In the data rows, the value 128 means zero.
Every row has a hidden score. In each pair, how much higher is the second row's than the first's? 10 means about the same, 20 much higher and 0 much lower. The score is a weighted sum of the row's numbers plus the product of two more (or one squared), each taken from its middle value.
tensor([111., 130., 126., 137., 138., 133., 120., 126., 131., 144., 166., 149.,
        130., 122.,  94., 134., 131.])
tensor([138., 149., 134., 133., 158., 121., 143., 160., 158., 137., 141., 139.,
        141., 117., 135., 120., 142.]): 10
tensor([125.,  48., 181., 148., 121.,  99., 124., 176., 127., 104., 121., 123.,
        140., 156., 130., 117.,  61.])
tensor([129., 163., 122.,  89., 130., 150., 114., 149., 129., 146., 162., 129.,
        152., 109., 139., 150., 142.]): 4
tensor([134., 147., 114., 133., 135., 109., 132., 124., 124., 130., 123., 137.,
        112., 145., 120., 152., 137.])
tensor([130., 124., 133., 138., 126., 139., 150., 116., 111., 132.,  89., 114.,
        116., 128., 130., 120., 171.]): 10
tensor([179., 129., 136., 122., 157., 111., 111., 131., 154., 126., 151., 105.,
         70., 117., 100., 126., 131.])
tensor([ 98., 132., 198., 116., 125., 154., 129., 119., 115., 124.,  52., 114.,
        179.,  97., 178., 110., 125.]): 8
tensor([116., 129., 171., 135.,  90., 116., 129., 137., 128., 121., 137., 149.,
        134., 100., 104., 142.,  99.])
tensor([132., 116.,  99., 151., 111., 125., 118.,  78., 124., 134., 114., 125.,
        101., 142., 107., 132., 134.]): 9
tensor([159., 138., 146., 145., 131., 124., 131., 147., 150., 126., 141., 139.,
        127., 140., 131., 121., 126.])
tensor([191., 151.,  83., 100., 136., 139., 135., 173., 123., 138., 136., 151.,
        112., 140.,  88., 255., 137.]): 9
tensor([ 87., 140., 151.,  59., 117., 149., 141., 148., 120., 122.,  55., 117.,
        177.,  60., 169., 155., 104.])
tensor([135., 126., 128., 176., 139., 119.,  73., 131., 149., 177., 135., 137.,
        143., 132., 157., 117., 119.]): 14
tensor([139., 151., 101., 155., 120., 103.,  83.,  32., 129., 144., 118., 137.,
        103., 134., 129., 125., 137.])
tensor([144., 131., 102., 129., 117., 107., 175., 158., 110., 115., 153., 139.,
        115., 149., 143., 132., 127.]): 7
tensor([134., 133., 135., 124., 155., 114., 140., 144., 107., 121., 149., 133.,
        104., 143., 128., 168., 152.])
tensor([119., 148., 127., 110., 120., 136.,  96., 137., 141., 150., 136., 146.,
        162., 102., 136., 154., 108.]): 10
tensor([167., 146., 120., 128., 120., 136.,   0., 128., 231., 255., 122., 135.,
        185., 127., 142., 155., 113.])
tensor([132.,  97., 147., 159., 156., 138., 111., 146., 147., 138., 167., 129.,
        126., 148., 126., 114., 139.]): 12
tensor([120., 139., 165., 102., 125., 136., 120., 139., 121., 110., 123., 127.,
        132.,  95., 128., 128., 115.])
tensor([  0., 127., 178.,  63., 100., 132.,  86., 109., 122., 120., 106., 146.,
        140.,  95.,  84., 204.,  38.]): 8
tensor([160., 128., 101., 171., 153., 119., 123., 115., 142., 229., 106., 135.,
        140., 158., 161., 107., 144.])
tensor([127., 147., 140., 114., 126., 128., 105., 122., 158., 160., 113.,  95.,
        156.,  94., 129., 139., 143.]): 14
tensor([157., 157.,  38., 147., 120., 106., 102.,   0., 138., 197., 123., 115.,
        101., 202., 117., 121., 177.])
tensor([128., 120., 255.,   0., 109., 255.,   0., 193.,   0., 128., 117.,   0.,
        255., 108., 107., 255., 154.]): 17
tensor([112., 137., 115., 142., 118., 108., 131., 122., 133., 114., 134., 139.,
        124., 126., 112., 128., 110.])
tensor([129., 125., 126., 143., 133., 133., 135., 117., 117., 122., 145., 131.,
        105., 165., 114., 128., 148.]): 10
tensor([139., 108., 131., 147.,  99., 109., 113., 133., 131., 122., 180., 105.,
        125., 117., 101., 106., 128.])
tensor([205., 143., 122., 159., 162., 133., 118., 132., 146., 176., 129., 128.,
        104., 170., 120., 130., 214.]): 9
tensor([132., 133., 101., 153., 127., 127., 239., 139., 106., 112., 127., 132.,
        107., 186., 159., 109., 185.])
tensor([111., 123., 119., 160., 137.,  72., 133.,  96., 150., 102., 115., 106.,
        111., 105., 131.,  47., 109.]): 18
tensor([ 57.,  76., 144., 101., 138., 124.,  36.,  43., 107., 111., 110., 148.,
         95.,  92.,  66., 115.,  25.])
tensor([115., 125., 144.,  80., 154., 142.,  27., 106., 106., 136., 145.,  96.,
        125., 122., 123., 160., 139.]): 8
tensor([123., 144., 119., 131., 129., 106., 119., 108., 132., 138.,  96., 136.,
        136., 154., 124., 133., 109.])
tensor([147., 130.,  98., 133., 158., 124., 126., 120., 144., 136., 122., 128.,
        102., 128., 123., 124., 140.]): 11
tensor([187., 141., 109., 125., 140., 114., 142., 153., 172., 142., 136., 116.,
        132., 128., 162., 124., 176.])
tensor([159., 145., 123., 135., 138., 138., 122., 128., 140., 157., 136., 131.,
        115., 164., 103., 143., 153.]): 10
tensor([140., 149.,  84., 147., 120., 114., 109., 105., 106., 122., 205., 110.,
         87., 142.,  58., 137., 146.])
tensor([ 31., 116., 123.,  99., 154., 104., 136., 116., 127.,  39., 138., 139.,
         91.,  49.,  39., 126.,  94.]): 19
tensor([134., 137., 116., 118., 142., 120., 161., 167., 140., 120., 143., 137.,
        129., 115., 146., 128., 137.])
tensor([128., 144., 152., 131., 151., 129., 142., 159., 139., 120., 164., 132.,
        121., 118.,  94., 119., 146.]): 12
tensor([101., 109., 186., 118., 130., 152., 122., 140., 107.,  73., 122., 101.,
        132., 113., 129., 128., 115.])
tensor([121., 121., 103., 123., 144., 111., 129., 131., 133., 122., 128., 114.,
        134., 112., 136., 121., 111.]): 6
tensor([ 69., 131., 163.,  71., 125., 135., 150., 132., 113., 119., 111.,  76.,
        144.,  97., 108., 146., 138.])
tensor([144., 149.,  89., 113., 134., 116.,  23.,  60., 134., 139., 160., 126.,
        116., 129., 136., 126., 125.]): 12
tensor([117., 133., 130., 116., 163., 146., 141., 140., 110., 127., 137., 138.,
        111., 141., 118., 129., 146.])
tensor([ 84., 119., 139., 159.,  54.,  92., 129., 117., 143., 126.,  91., 125.,
        182.,  95., 144., 113.,  85.]): 10
tensor([138., 139., 130., 144., 137., 125., 126., 137., 131., 140., 153., 133.,
        123., 160., 129., 130., 158.])
tensor([ 95., 116., 137., 130., 156., 119., 126., 130., 126., 101., 132., 136.,
        113., 124., 104., 125.,  88.]): 11
tensor([133., 143., 119., 118., 120., 128., 130., 122., 130., 131., 124., 127.,
        128., 103., 121., 144., 123.])
tensor([138., 130., 151.,  97., 145., 130., 136., 146.,  95., 141., 124., 109.,
        149., 132., 177., 171., 145.]): 8
tensor([158., 143.,  99., 116., 136., 138., 139., 143., 128., 127., 121., 121.,
        122., 139., 156., 121., 138.])
tensor([159., 148., 132., 115., 149., 124.,  94., 145., 158., 130., 143., 143.,
        132., 101., 133., 140., 113.]): 13
tensor([142., 150., 105., 126., 124., 120., 112., 128., 142., 179., 110., 138.,
        148., 119., 155., 160., 125.])
tensor([123., 122.,  97.,  96., 150., 128., 150., 152., 169., 107., 108., 120.,
        150.,   0., 190., 108., 105.]): 17
tensor([116., 142., 128., 135., 130., 123., 131., 135., 139., 125., 140., 141.,
        133., 130., 128., 129., 124.])
tensor([125., 127., 127., 121., 162., 107., 121., 132., 119., 123., 132., 118.,
        134., 106., 147., 121., 109.]): 9
tensor([ 78., 105., 143.,  81., 124., 124., 108., 105., 112., 118., 119., 121.,
        125.,  97., 108., 137.,  97.])
tensor([134., 144., 120., 133., 162., 119.,  97.,  57., 137., 139., 123., 118.,
        110., 112., 132., 109., 141.]): 9
tensor([133., 123., 189., 116., 132., 255.,  98., 169., 101., 150., 121., 130.,
        227., 132., 126., 177., 116.])
tensor([159., 136., 131., 138., 151., 133., 105., 137., 150., 157., 135., 138.,
        126., 133., 118., 116., 127.]): 2
tensor([136., 151.,  86., 145., 134., 120., 151.,  98., 125., 121., 145., 133.,
         90., 181., 112., 114., 142.])
tensor([110., 123., 155., 122., 108., 155., 123., 136., 100., 126., 119., 118.,
        181., 130., 141., 142., 132.]): 11
tensor([138., 147., 122., 129., 126., 122., 118., 132., 151., 140., 143., 128.,
        132., 124., 125., 137., 133.])
tensor([129., 142., 110., 155., 124., 127.,  98., 134., 117.,  85., 204.,  72.,
        127., 119., 131.,  78., 120.]): 13
tensor([158., 141., 126., 133., 148., 113., 128., 150., 128., 157., 143., 135.,
        129., 149., 124., 143., 142.])
tensor([114., 122., 115., 140., 135., 111., 145., 130., 116., 112., 177., 140.,
         83., 132.,  65., 134., 138.]): 12
tensor([137., 148., 102., 128., 122., 115., 132., 150., 142., 129., 120., 124.,
        143., 111., 168., 113., 125.])
tensor([124., 117., 139., 147.,  90., 131., 111., 137., 140., 135., 131., 128.,
        194.,  99., 121., 119.,  97.]): 11
tensor([136., 141., 128., 158., 140., 120., 161., 134., 158., 136., 121., 143.,
        128., 121., 143., 103., 142.])
tensor([ 97., 136., 142., 129., 125., 130., 148., 130., 113., 132., 101., 117.,
        143., 117., 128., 128., 153.]): 9
tensor([115., 129., 130., 116., 144., 120., 127., 159., 137.,  98., 168., 126.,
        133., 109., 139., 126., 120.])
tensor([194., 182.,  70.,  88., 129., 142., 135., 159., 132., 177., 115., 131.,
        137., 143., 175., 255., 219.]): 6
tensor([126., 136., 122., 131., 116., 111.,  95., 123., 131., 145., 148., 132.,
        143., 126., 123., 143., 115.])
tensor([129., 119., 135., 107., 135., 150., 116., 125., 111., 135., 140., 127.,
        126., 159., 122., 133., 135.]): 10
tensor([137., 175., 106., 137., 124., 103., 112., 106., 146., 116., 137., 134.,
        123., 122., 153., 105., 124.])
tensor([133., 114., 139., 124., 124., 120., 125., 147., 131., 119., 128., 127.,
        122., 121., 120., 125., 108.]): 9
tensor([100., 150., 114.,  76., 127., 150., 132., 146., 126., 119., 101., 169.,
        162.,  81., 209., 147.,  88.])
tensor([113., 111., 142., 107., 127., 141., 102., 100., 120., 129., 110., 104.,
        109., 138., 109., 133., 134.]): 12
tensor([121., 129., 115., 123., 135., 124., 111.,  97., 127., 148., 122., 114.,
        117., 127., 116., 138., 149.])
tensor([135., 139., 117., 101., 142., 111., 125., 144., 112., 118., 150., 117.,
        121., 116., 150., 140., 124.]): 10
tensor([121., 128., 116., 131., 155., 132., 156., 144., 125., 116., 156., 133.,
        119., 143., 126., 107., 146.])
tensor([152., 128., 122., 127.,  95., 129.,  87., 129., 134., 166., 133., 116.,
        163., 121., 149., 134., 128.]): 10
tensor([118., 140., 101., 141., 151.,  75., 113.,  56., 137., 120., 137., 137.,
         78., 145.,  96.,  94., 118.])
tensor([115., 138., 121., 127., 125., 112., 129., 166., 160., 131., 164., 123.,
        144.,  94., 128., 130., 124.]): 8
tensor([135., 129., 140., 147., 138., 131., 118., 137., 142., 143., 131., 136.,
        130., 143., 136., 127., 136.])
tensor([249., 138., 103., 121., 125., 112.,  91.,  72., 134., 167., 221., 122.,
         81., 237.,  47., 137., 164.]): 9
tensor([105., 125., 213., 120., 128., 139., 113.,  72., 123., 151.,  95.,  96.,
        139., 105., 105., 136., 141.])
tensor([126., 144., 126., 134., 134., 109., 131., 123., 147., 127., 143., 135.,
        129., 110., 138., 130., 141.]): 11
tensor([157., 137., 102., 151., 124., 140., 135., 102., 125., 153., 140., 118.,
        119., 255., 136., 116., 197.])
tensor([113., 124., 173.,  99., 128., 152., 122., 166., 123., 145., 115., 130.,
        163., 134., 154., 136., 120.]): 9
tensor([104.,  82., 150., 153., 101., 125., 120., 125., 119., 117.,  91., 139.,
        150., 122., 154., 140.,  81.])
tensor([107., 132.,  99., 152., 119., 114., 186., 123., 110.,  85., 104., 136.,
        105., 132., 134., 111., 130.]): 5
tensor([103., 123., 185.,   0., 124., 255., 100., 172.,   0., 128.,  83.,  53.,
        201.,  56., 101., 255., 129.])
tensor([167., 125., 124., 148., 113., 112., 115., 149., 238., 121., 118.,  99.,
        178.,  97., 229.,  87.,  90.]): 15
tensor([107., 134., 119., 127., 131.,  99., 102.,  57., 117., 105., 116., 139.,
         92., 111., 120., 113., 107.])
tensor([103., 121.,  96., 135., 136., 115., 158., 119., 137., 111., 129., 140.,
        104., 110., 108., 107., 130.]): 9
tensor([120., 114., 151., 169., 104., 139., 123.,  99., 129., 148., 111., 120.,
        129., 147., 119., 111., 145.])
tensor([146., 143., 107., 152., 127., 113., 117., 113., 155., 156.,  86., 121.,
        136., 140., 149., 111., 129.]): 9
tensor([134., 150., 118., 131., 126., 121., 120., 129., 128., 138., 167., 136.,
        135., 113., 126., 141., 143.])
tensor([134., 143., 131., 146., 136., 111., 143., 137., 148., 130., 137., 147.,
        146., 120., 136., 109., 119.]): 10
tensor([ 97., 145., 134., 132., 110.,  93., 193., 121., 115.,  60.,  62., 120.,
        143.,  86., 207., 123., 123.])
tensor([145., 135.,  68., 174., 121., 114., 169., 124., 143., 132., 134., 115.,
        104., 164., 114.,  96., 157.]): 10
tensor([137., 148., 135., 128., 124., 126., 115., 132., 127., 156., 102., 146.,
        164., 129., 137., 172., 121.])
tensor([148., 136.,  89., 149., 146., 122., 135., 140., 145., 132., 125., 104.,
        111., 152., 146., 115., 153.]): 10
tensor([161., 159., 130., 105., 174., 136., 119., 130., 142., 201., 151., 152.,
        125., 125.,  45., 157., 155.])
tensor([148., 142., 131., 138., 147., 140., 111., 149., 145., 144., 198., 132.,
        133., 137., 123., 109., 153.]): 10
tensor([140., 133., 136., 139., 148., 124., 146., 149., 130., 128., 161., 139.,
        127., 163., 133., 128., 144.])
tensor([106., 111., 129.,   0., 139., 138., 135., 119.,  99.,  52., 111., 108.,
        102., 107., 133., 138., 104.]): 19
tensor([143.,  81., 130., 152., 122., 145., 109., 127., 127., 195., 118., 119.,
        129., 162., 110., 118., 149.])
tensor([118., 169., 149.,  91., 137., 252., 222., 159., 125., 135., 114., 255.,
        105., 115., 118., 137., 136.]): 10
tensor([146., 134., 140., 145., 144., 133., 118., 132., 136., 148., 150., 154.,
        128., 138., 121., 131., 128.])
tensor([124., 110.,  83.,  95., 153., 128., 111.,  66., 123., 117., 102., 113.,
         93.,  94., 139., 104., 119.]): 13
tensor([  0., 255., 133., 114., 168., 255., 252., 114., 126., 135., 119., 255.,
         78.,   0.,  32., 124., 140.])
tensor([181., 121., 121., 120., 151., 139., 114., 127., 140., 128., 146., 144.,
         73., 124.,  97., 123., 119.]): 3
tensor([104.,  99., 129., 154.,  83., 122., 131., 138., 133., 137., 112., 171.,
        133., 162., 155., 127.,  61.])
tensor([138., 154., 145., 104., 143., 144., 152., 162., 128.,  86., 126.,  94.,
        132., 112., 159., 118., 148.]): 9
tensor([131., 124., 115., 110., 153., 135., 160., 159., 142., 135.,  86., 141.,
        137.,  92., 172., 124., 129.])
tensor([145., 142., 128., 127., 123.,  68., 141., 128., 155., 135., 102., 125.,
        169., 136., 176., 113., 113.]): 10
tensor([131., 128., 115., 148., 131.,  96., 180., 127., 103.,  89., 108., 129.,
         91., 164., 137., 130., 134.])
tensor([110., 123., 169.,  13., 131., 153., 140., 149.,  73., 105., 101., 101.,
        130., 128., 131., 154., 124.]): 13
tensor([ 98., 129., 129., 151.,  92., 104., 122., 112., 141., 121., 104., 137.,
        149., 118., 132., 127.,  70.])
tensor([134., 144., 177.,  94., 146., 129., 148., 181., 115., 121., 137., 129.,
        141., 107., 142., 147., 159.]): 10
tensor([110., 113., 132., 124., 138., 113.,  84.,  56., 121., 134., 109., 140.,
        108., 114., 104., 138.,  93.])
tensor([133., 109., 121., 166.,  96.,  42., 170., 171., 220., 108., 103.,  92.,
        184., 133., 200.,   9.,  42.]): 10
tensor([149., 129.,  59., 127., 128., 128., 132., 128.,  98., 130., 198., 112.,
         89., 224., 107., 141., 179.])
tensor([139., 124., 113., 128., 130., 128.,  99.,  82., 106., 135., 137., 128.,
         52., 146.,  56., 167., 141.]): 12
tensor([150., 128., 151., 145., 133., 133.,  53., 134., 145., 181., 136., 140.,
        140., 134., 136., 138., 129.])
tensor([125., 134., 113., 140., 151., 123., 173., 157., 127., 115., 131., 138.,
        120., 152., 151., 106., 140.]): 7
tensor([136., 101., 139., 137., 121., 125., 116., 154., 136., 131., 155., 117.,
        144., 124., 127., 116., 123.])
tensor([ 38.,  96., 255., 121.,  66., 138., 109., 103.,  95., 132.,  72., 116.,
        162., 109., 132., 146., 118.]): 9
tensor([130., 130., 134., 144., 106.,  90., 108.,  96., 159., 133.,  37., 130.,
        162., 103., 202., 130.,  69.])
tensor([  0.,  68., 160., 117., 120., 116., 167., 131.,  81.,  47., 132., 133.,
        123., 122.,  38., 118.,  84.]): 11
tensor([134., 147., 157., 137., 136., 129., 137., 140., 128., 114., 124., 130.,
        135., 117., 148., 113., 150.])
tensor([128., 134., 148., 132., 132., 125., 124., 138., 137., 128., 122., 142.,
        136., 127., 128., 120., 104.]): 10
tensor([122., 131., 122., 146., 180., 131., 130., 128., 133., 156., 118., 153.,
        130., 159., 137., 134., 141.])
tensor([101.,  55., 110., 136.,  76., 109., 126., 138., 118., 114., 112., 105.,
        136., 110., 143., 126.,  85.]): 7
tensor([130.,  79., 187., 156., 105., 158., 108., 151., 118., 124., 152., 125.,
        165., 145., 105., 125., 128.])
tensor([113., 124., 113., 141.,  88., 122., 128., 117., 132., 131., 100., 130.,
        145., 128., 153., 133., 116.]): 5
tensor([116., 138., 111., 115., 126., 146., 151., 156., 121., 113., 123., 149.,
        132., 109., 109., 157., 102.])
tensor([137., 114., 125., 132.,  94., 121., 140., 131., 121., 124., 104., 109.,
        143., 150., 141., 119., 120.]): 9
tensor([180., 116., 119., 129., 197., 124., 172., 249., 254., 139., 126., 149.,
        154.,  84., 193., 118., 124.])
tensor([ 80., 112., 223.,  91.,  76., 128., 132., 131.,  75.,  63.,  61., 116.,
        153., 116., 165., 148.,  86.]): 9
tensor([111., 138., 136., 141., 141., 138., 111., 136., 104.,  24., 237.,  92.,
        109., 145., 118.,  88., 124.])
tensor([154., 126., 124., 137., 126., 130., 117., 129., 125., 146., 184., 120.,
        117., 203., 101., 127., 163.]): 4
tensor([114., 146., 117., 132., 164., 101., 128.,  75., 129., 113., 131., 144.,
         23., 116.,  75., 121., 129.])
tensor([109.,  72., 182.,  80.,  71., 141., 127., 128.,  90., 123.,   9., 108.,
        128., 120., 118., 159.,  91.]): 7
tensor([123., 171.,  95., 138., 143., 125., 144., 115., 135., 170.,  98., 144.,
        149., 126., 180., 127., 166.])
tensor([125., 120., 116., 122., 166., 148.,  60.,  82., 126., 224., 123., 133.,
        125., 117., 128., 119., 161.]): 12
tensor([127., 119., 113., 179., 127., 127., 131., 122., 132., 112., 139., 115.,
        109., 143., 148.,  68., 131.])
tensor([128., 118., 122., 135., 112., 118., 135., 117., 113., 108., 127., 132.,
        115., 136., 116., 116., 106.]): 8
tensor([117., 120., 144.,  93., 161., 166., 111., 139., 132., 138., 121., 138.,
        132., 108., 124., 116., 108.])
tensor([198., 136., 125., 144., 145., 126., 162., 149., 138., 130., 135., 142.,
         85., 157., 119., 126., 152.]): 9
tensor([129., 149., 133., 132., 136., 128., 113., 122., 141., 155., 128., 139.,
        140., 119., 134., 137., 140.])
tensor([114., 127., 140., 114., 123., 124., 138., 132., 116., 118., 188., 119.,
        121., 126.,  73., 141., 146.]): 11
tensor([137., 142., 108., 140., 134., 133., 122., 133., 117., 124., 150., 127.,
        117., 173., 127., 135., 142.])
tensor([141.,  60., 127., 190., 112.,  89., 125., 120., 173., 127.,  84.,  99.,
        130., 148., 135.,  67.,  71.]): 11
tensor([148., 147.,  98., 134., 126.,  90.,  91.,   0., 146., 133., 134., 124.,
         95., 191., 115., 112., 124.])
tensor([110., 121., 100.,  86.,  96., 121., 118., 113.,  96., 105., 123., 105.,
        118.,  80., 123., 140., 117.]): 14
tensor([127., 140.,  83., 140., 140., 112., 131., 116., 124., 121., 132., 132.,
         84., 162., 127., 128., 138.])
tensor([206., 131., 120., 145., 176., 128., 133., 142., 225., 148., 141., 143.,
        121., 118., 130.,  99., 139.]): 12
tensor([145., 140.,  92., 134., 132., 117., 132., 101., 111., 121., 104., 122.,
         75., 189., 127., 124., 154.])
tensor([121., 151.,  97., 151., 122., 118., 122., 130., 121., 126., 125., 135.,
        137., 131., 167., 126., 119.]): 11
tensor([135., 126., 110., 153., 115., 123., 116., 120., 126., 144., 133., 128.,
        131., 147., 150., 121., 133.])
tensor([133., 125., 150., 137., 134., 142., 117., 122., 148., 159.,  24., 124.,
        147., 119., 149., 115., 112.]): 11
tensor([126.,   8., 143., 158.,   0., 148., 112., 124., 138., 178.,  66., 167.,
        125., 192., 168., 122.,  80.])
tensor([143., 156., 140., 119., 140., 126., 142., 158., 147., 124., 136., 142.,
        143., 122., 145., 139., 128.]): 9
tensor([155., 135., 126., 129., 120., 142., 139., 165., 127., 129., 131., 117.,
        139., 182., 173., 124., 156.])
tensor([129., 142., 100., 127., 124., 127., 138., 145., 131., 135., 133., 133.,
        146., 119., 149., 123., 137.]): 8
tensor([139., 136., 122., 130., 106., 117., 111., 143., 140., 126., 144., 130.,
        146., 117., 126., 136.,  86.])
tensor([126.,  25., 194., 142.,  59., 142., 121., 131.,  85., 108., 125., 100.,
        159., 135., 128., 136., 117.]): 11
tensor([107., 129., 122., 119., 140., 110., 148., 134., 119., 103., 143., 127.,
        115., 124., 119., 121., 124.])
tensor([116., 141., 138., 131., 140., 133., 135., 142., 138., 116., 136., 141.,
        143., 137., 140., 121., 121.]): 11
tensor([165., 151.,  80., 130., 124., 109., 130., 141., 110.,  92., 161., 116.,
         78., 144.,  79., 160., 129.])
tensor([145., 143., 125., 145., 160., 132., 134., 138., 165., 168., 153., 136.,
        134., 135., 129., 113., 180.]): 8
tensor([144., 129., 108., 142., 123., 128., 134., 122., 120., 166., 125., 129.,
        128., 164., 126., 134., 151.])
tensor([158., 122., 117., 144., 128.,  92., 129.,  68., 144., 165., 100., 121.,
        125., 176., 129., 122., 131.]): 9
tensor([127., 131., 118., 133., 154., 129., 152., 145., 129., 124., 134., 131.,
        116., 148., 129., 124., 150.])
tensor([161., 142., 126., 132., 137., 136., 144., 151., 147., 128., 136., 143.,
        134., 129., 147., 115., 131.]): 10
tensor([125., 137., 134., 105., 135., 128.,  60.,  75., 119., 150., 121., 123.,
        108., 109.,  87., 173., 141.])
tensor([123., 207., 107., 150., 132., 106., 160., 106., 135., 132.,  77., 153.,
        132., 141., 164., 144., 155.]): 8
tensor([139., 134., 129., 152., 111., 112., 135., 125., 151., 114., 128., 122.,
        116., 147., 107., 118., 123.])
tensor([144., 159.,  93., 144., 153., 131., 129., 141., 118., 115., 155., 137.,
        120., 144., 166., 119., 142.]): 10
tensor([134., 140.,  98., 131., 144., 122., 165., 145., 119., 113., 161., 129.,
         77., 166., 105., 141., 179.])
tensor([123., 141., 113., 119., 121., 126., 113., 117., 108.,  97., 176., 130.,
        105., 135., 129., 111., 133.]): 12
tensor([122., 135., 133., 133., 170., 125., 160., 138., 118.,  84., 154., 137.,
         88., 136., 101.,  91., 154.])
tensor([124., 122., 147., 136., 137., 121., 164., 139., 119.,  83., 119., 126.,
        124.,  97., 144.,  95., 110.]): 8
tensor([133., 141., 117., 106., 133., 136., 160., 144., 101., 107., 141., 107.,
        114., 130., 133., 131., 162.])
tensor([125., 138., 118., 139., 107., 113., 135., 121., 139., 133., 132., 156.,
        115.,  99., 137., 146., 121.]): 10
tensor([129., 126.,  65., 140., 137.,  47., 123.,  85., 129., 117., 149., 142.,
        102., 127., 135.,  91., 114.])
tensor([ 96., 116., 143., 159., 111., 111., 187., 128., 106.,  92., 192., 155.,
        107., 144.,  81., 110., 129.]): 8
tensor([145., 156., 123., 137., 137., 136., 106., 121., 157., 165., 123., 133.,
        149., 119., 136., 132., 132.])
tensor([  0., 255., 151., 100., 255., 255., 189.,  60., 132., 193.,   0., 255.,
         92.,   0.,  85., 143., 114.]): 9
tensor([114., 116., 104., 120., 128., 116., 135., 129., 120., 102., 143., 116.,
         75., 128.,  91., 119., 117.])
tensor([166., 124., 120., 213., 161., 123., 147., 126., 147., 144., 160., 146.,
         88., 185., 108.,  96., 154.]): 14
tensor([123., 149., 126., 120., 118., 126., 133., 131., 134., 128., 137., 124.,
        150.,  50., 139., 127., 130.])
tensor([152., 141.,  91., 133., 132., 117., 135., 112., 117., 104., 124., 127.,
         98., 147., 140., 124., 141.]): 8
tensor([119., 135., 132., 141., 144., 127., 113., 135., 144., 140., 145., 149.,
        150., 129., 142., 117., 119.])
tensor([169., 111., 132., 156., 214., 109., 183., 123., 164., 170., 126., 137.,
        107., 154., 114., 117., 193.]): 7
tensor([132., 133., 126., 148., 127., 119., 118., 107., 134., 123., 198., 135.,
        112., 143.,  82., 124., 127.])
tensor([140., 141., 121., 133., 133., 116., 138., 138., 128., 118., 155., 132.,
        111., 124., 117., 122., 135.]): 10
tensor([131., 129., 123., 134., 161., 123., 114., 120., 124., 193., 147., 173.,
        109., 134.,  72., 150., 127.])
tensor([ 93., 138., 130., 134., 184., 111., 145.,  97., 119., 139., 131., 150.,
         94., 118., 107., 136., 144.]): 10
tensor([140., 153., 130., 138., 108., 118., 143., 151., 131., 108., 155., 128.,
        135., 138., 133., 137., 144.])
tensor([122., 143., 122., 138., 104.,  99., 123., 130., 130., 120., 134., 133.,
        153., 106., 145., 124., 107.]): 9
tensor([155., 141., 116., 134., 136., 132., 129., 139., 128., 149., 139., 131.,
        129., 144., 146., 131., 162.])
tensor([ 99., 124., 146., 150., 127., 110., 136., 141., 121.,  66., 161., 115.,
        123., 117., 109.,  82.,  76.]): 14
tensor([132., 127., 153., 119., 153., 145., 138., 167., 125., 122., 179., 166.,
        124., 143.,  71., 134., 118.])
tensor([133., 162.,  98., 105., 131.,  93., 187., 140., 161., 113., 131., 155.,
        126.,  89., 115., 179., 133.]): 8
tensor([134., 148., 186.,  91., 142., 162., 140., 144., 106., 135., 120., 104.,
        135., 131., 128., 152., 211.])
tensor([154., 144., 126., 133., 138., 153., 130., 138., 138., 190., 112., 152.,
        149., 135.,  85., 153., 147.]): 8
tensor([116., 116., 133., 124.,  94., 123., 171., 133.,  87.,  77.,  92., 112.,
        130., 152., 176., 120., 126.])
tensor([102., 143., 129., 119., 133., 137., 135., 142., 127., 128., 130., 158.,
        139., 116., 131., 137., 127.]): 11
